Each row is where one point has got to under a steady rotation. How many steps took it there?
The counts run from 0 to 1331.
[  5 -23  26  33  -4  31  -9  -5 -13  -9  12  12   9 -18  29   1 -12  -9
  -1   3  11  -8  14  24  17   8  14 -11   1   4 -19  19  14 -22 -21  -5
  35 -25   2  46  17  -8   9  12  -7 -26  -7   1] => 1113
[-18  -4  30 -14 -12 -15  -6  -7   0  -8 -14  -3   4 -12 -28   2  10   1
 -15 -21 -18  -3  32   6  -7 -25   5 -18 -23 -16  -1  -5  33  -8  18  27
 -16   6  -6  -8 -29  -5  26 -24  23  16  47  -6] => 1052
[  7  19  22  -6 -28 -13   6  27   0   2  13 -24 -17  -5  16  25  -9  -3
 -10   0 -16  35  -5  43  -3  -6  19  10   3   5  -8 -10   9  -9 -15  -6
 -12  25 -21  -4 -10 -34  19 -11  -6 -17  18 -18] => 65
[  4  23   1   1  -7  -8   6  33  27 -11   4 -14  -4  30  41  -5 -20  -4
   3  -1 -25  23 -37   4   3   2 -15  11  -5   4 -30   0  -2 -15  -3  16
  27   2  -4   8 -19   8  12  22 -19 -33  15 -13] => 455
[ 30   8  27  19  -8  -5 -21 -27  -9  -7   2  26  14 -22  -5 -29 -21  -3
  13  -7  12  -8   7   0 -17  13  -3   5 -17  34 -13  39  43  -3  -9   2
  13 -17  36   0   3   6  -9 -12 -17   4   5  -1] => 121
[  7  23 -26 -18  25 -16  -7 -26   7   4  -7  10  -1  23 -47  -1  -5 -25
  11  -5   1 -23 -12 -29  16 -27 -29 -23   3  10  10  11 -29  17  12  -6
   6   3  12  -8 -18  17 -15  18  16  -5  -8  -8] => 971
[ 20  11 -27 -15  12  -4 -10  18  19  -9  24 -15 -19  14 -36 -11   7  -4
  18   1 -11  19   6  -6 -20 -12 -10  -1  12  13  10 -17   0  40   3 -18
 -20  11  -8 -48 -17 -14 -13 -14 -30  17   9   4] => 214
[ -5 -33 -14 -15  11  36 -10   6   9  -7  -1  -8 -13 -23  38   7  -1   4
   6  -7  13 -13  23 -22 -22  35  16  -6 -11 -15 -14  10  -1 -15 -30  26
  12 -10   7   0 -24   9  -7 -10 -27 -17  -3   1] => 527
[ -7  -4 -42  -3   7   9   6   5   4   9   8 -15  -5  18  34  16 -11  -5
  -9   8  36  -9 -34   8   8  19  -1  -7  26  -2   0  -5 -34  -8 -12  -9
   5   6  -8  -6 -15   7 -13  23  15 -33 -41  -9] => 153
[ -6   6  45  12 -17 -18  -2   5  14  -1 -11  17 -10 -32   3  23 -18  -2
 -33  18  10  16  16 -31  31 -22  17 -10 -18   4  -5   4 -29   8   3   4
  -6  -2 -12 -18   9  27   7 -17 -10   1  13 -15] => 445
[-23 -17  -5   5  -9  10   3 -14  34 -11   5  -5  26 -33 -21  13  23  -1
   7  -2  16 -41  12  11 -12 -16 -11 -37  11 -29  11  21  15   4  -1  20
   7  21 -13   2 -13 -24  -5  -1  22   4  -2 -14] => 289
[ -6  -5 -34  -1   1   5  -4 -25   7 -20  -9   7 -35 -42 -13 -34  19  -5
   9   7  17 -14  38   2 -11 -20  -8   7  17  15  -4   8  -7 -12   1  -4
  16  10   1  -7  -8  10 -11 -44 -28  -5  -5  -1] => 37
[  3   6 -24   6   5   9 -29 -12   0  -7  17   6 -22  11 -12  -9  10  -1
 -25  22  20  35 -10 -35  -4 -33  -1  -8  13  22   9 -17 -17  33  17  -6
 -26  -8 -10 -28  -1   7 -14 -16 -14 -12  -3  -6] => 339
[  8  27  11  -9 -14  10   6 -12   3   7 -11  14 -24 -32  30   9 -17   7
 -26   3  12 -15 -11 -11  -1  24  -6  19 -12   1  -5  33  -8 -13 -44  15
   8  -5  19  -4   3  32  -3   9 -24 -27  -9  -5] => 1012
[  8  40  10 -16 -14  13   3  -9  -6  13  -5  11 -21 -24  25  13 -20   5
 -37  -3  21 -10 -24   0   3  20 -16  18  -5  -1   1  15 -13  -7 -44  13
 -11   5  17 -23   5  30  -5  21 -19 -18 -22   0] => 1013
[ -9 -44 -32  -4  20  12 -12  -6   0 -22  -3  -2   1  -1  12  -6   1 -14
 -11  10  34 -12 -25   5 -28  25 -10 -18  43   3   6   0  21  20  15  16
  -6  -3  10 -30 -15  -4   9  -6  13   0 -12  14] => 29
[  4  49  40  11  -9 -10   5   8  -3  17   2   8 -16  -7  13  18 -37   7
 -15   3 -15  25 -17 -11  36 -11  -7  10  -7   8 -10  -8 -25 -12 -20   7
  -1  12  -4  -7  24  24  10  31  -8   0  -4   0] => 1318
[ -6  -1 -24  -7  11 -17 -29 -26   3   1 -25   5   1 -18 -11   6   7  -1
  -8 -28  32 -32  16  -1  -2   5   1 -25   5 -30  18  22  17  -3   2  30
  22   6  29   0 -12  21  24  14  12  13  -9   1] => 791
[ 12  22  -3  -2  -1   4 -28  -7  24 -20  35 -13  -7  16 -10  -9   1  -9
  -5   1   9  30  15  -1   5 -25  -4   4   4   8   2   3 -34  18  -9 -12
 -13   4 -17 -31  -4  -2 -31  -4 -43  -9 -23 -15] => 344
[ 15  23  -2   3   2 -35   9  27 -10  18 -10  14 -36 -16   6  -3 -41 -13
  18   2 -16  25  -1   2  14   7   6  23  -4  29 -15  -8   5 -16  -8  -6
  44   6  20  16  -1  20  20  -8 -23  -7  17   2] => 1190
[-14 -12 -42  -5  10  12   2   6  -9   6   7 -25 -10  23  31  17  -1 -13
 -12   2  29  -1 -37  11  -7  21  -2  -4  34   5  -1 -18 -20  -7   0  -6
  -4   3 -13  -3 -19  -2   2  16  22 -39 -26  -4] => 154
[ 23  -2 -12 -10   4 -17  -6 -11  31 -14   7 -11   4  16 -42  -6   0 -43
  25  -6  -6 -23  13  24   2 -14  -7 -21   8  -1   1  33 -11  15   3 -25
  26   2   6   5 -27 -13 -11  -2  -4 -17   7 -24] => 976
[  9 -24   4  -7   0 -11  -6  43  33 -12  -1 -10 -31  -7   4  22   4  -7
  -3   2 -28  26  21  -4 -15  19  23   0   5 -12  10  -9  26  37  -7  -5
 -10  -7   5  -5   6 -19  27  -8 -24  26  31 -10] => 699
[ -5  20 -18  26   7 -46   8  -2   3  13 -22  18  -4 -17 -16 -32  -4  27
   6 -12  -3  11 -11  -8   3 -12  -8  16   6  19   1 -21  35  -2   3   1
  17  10  20  22   6  24  29  -1  10  22  24   5] => 688
[ -1  -4 -29 -13  18   6  20   0   4 -11   4 -31  -3  -8  -4   8 -10  14
  38 -11   4   6  22  -9 -10  26  -4  -3  21  16 -16 -18 -27 -15 -13 -17
   1  32   0 -18  17 -16 -10   4  -3  34 -43   5] => 781
[ -4 -34   3  20  16   6  -4   2 -22  -9   6 -21  17  34   2 -10   7  -8
  -1 -21 -15 -12   9  20  10  10  12   4  -6   0  -9 -19  15 -18   3 -18
 -27 -37 -32  27 -21  21  17   8  19 -10  12  -4] => 741
[-17 -32  -8   5  -8   0  32  11  33 -26 -17 -13 -13  -3  12   5  21   6
 -23  12  -7 -16  15  -9  -7   8  13  11   0 -13 -12  11 -10  -3 -19 -16
 -27 -15 -27  29  -6   5   1 -12   2 -25  14 -50] => 264
[ 13 -19  23  18  -2   8  20  24 -18  23  18  -3  13 -11  30  21 -33  -3
   4  22  11  -2 -30  15  27  30  14  11   3  16 -15  -5 -19  -6 -35 -28
  -9 -14 -13  -1   0   6 -18  16   4 -14 -18   6] => 631
[-10  22  23 -21  -6  42  17  -6  -2 -18  -5   2 -18 -11  13  19 -19  -2
 -25   6  -9  -8  -5 -13  -5  22 -31  -6   9  -5  -9   5 -15  -9 -19  29
 -23  23   3 -34  29   6   4  21  11   3 -26   8] => 273
[ 15  10  -3   6   7  18 -25 -14 -35  -9  22 -15   1  31   7 -37 -13   2
   8 -27 -16  15   5  29 -10   2  -7  19 -18  17 -18 -11  22 -25  -8  -5
 -11 -22   0   6 -20  12  -6  14 -20 -25  -7   9] => 735
[  7 -25  30  -9   3 -19  19  -7  -2  -3 -18  12   8 -13 -29  32  -4  -6
 -11   5   9 -12  22 -30   0  24  12 -17   2  17   5  19  -4  11 -13 -19
 -32  -5   7   2  17 -12  -8 -16  33  25  -6 -23] => 876
[  4  37  11 -24   5  -7  19   4  -2   0  -7  14 -23  -6  -9  24 -29   3
   0   6 -28  31 -14 -54   4  -1 -18  -1   0  25 -11 -11  -4  10  -6  14
  -3  20  10 -15  33   3   7  16   9  15   2  -2] => 578
[  1 -14   5  -4   4  26  -4  14  13 -18  32 -31   3  43 -20  -2   0 -35
  -1   1 -25  -4  -2  29  -1 -17 -10 -22   8   0 -11  -8  -5   9  20 -11
 -11   0 -33  -9 -29 -27  -4   2   8 -18  14  -3] => 848
[  6  25 -11  -9  -3 -28  -7 -18  -6  23  -3   6 -22 -39 -47  13  -3 -14
  -3  -3  24 -15  29  25  22 -27   6 -11  22  -1  19  -4 -23   4  -3 -13
   9  34   5  -7 -10   2   6 -14   1  15  -7   2] => 798
[ -2 -31  -2  -5   4 -44 -21   7   5   2 -18  -9  -2  -7 -15  11  16  -9
   0 -20   7   2  35  -2 -13   1  40 -17  -6  -5   9   1  33  14  16   6
   0  -7  11  14 -30  -3  22 -30  12  16  33 -25] => 1178
[  8 -26   5  10  18  19  -9 -25 -40 -10  -3  25 -10  -7  -5  -8 -18 -17
  24   4   3  11  12  -8 -15  15   5 -10   9  39 -22   9  44 -13   3   1
  20 -15  22  31  22 -18   6 -14   4  -1  -6   6] => 986
[ 10 -24 -16  23  28   2 -26  -2  -8   6  -4   2   5   5  -6  -6  -4  -7
  25 -20  -2 -22  24  16  19  20  15   1   8 -13   2  -5  15   1 -19 -17
  17 -35   4  38 -13  27  14  25  -2   0   0  13] => 611
[-27   6  -9  -9   6  -1   4 -26  -2 -20 -22  -2  -6   2  -7 -18  -2  -8
 -10 -24  -6 -21   8  15  -3 -13 -32 -15   3 -13  -7   0   7 -29  30  42
  17  14  -4  -7 -24  27  32  -1  27   2   9  11] => 664
[  3   5  22  25  -5   7  18 -10   4  -4 -10  22  29 -10  16  -6  -7  20
  -5   0  -1 -12 -23 -20 -17  22  -9   0 -15  18 -25  31  48 -12 -26  17
  -1  -8  13  42  16  -5   1  20  23 -14  -2 -21] => 378
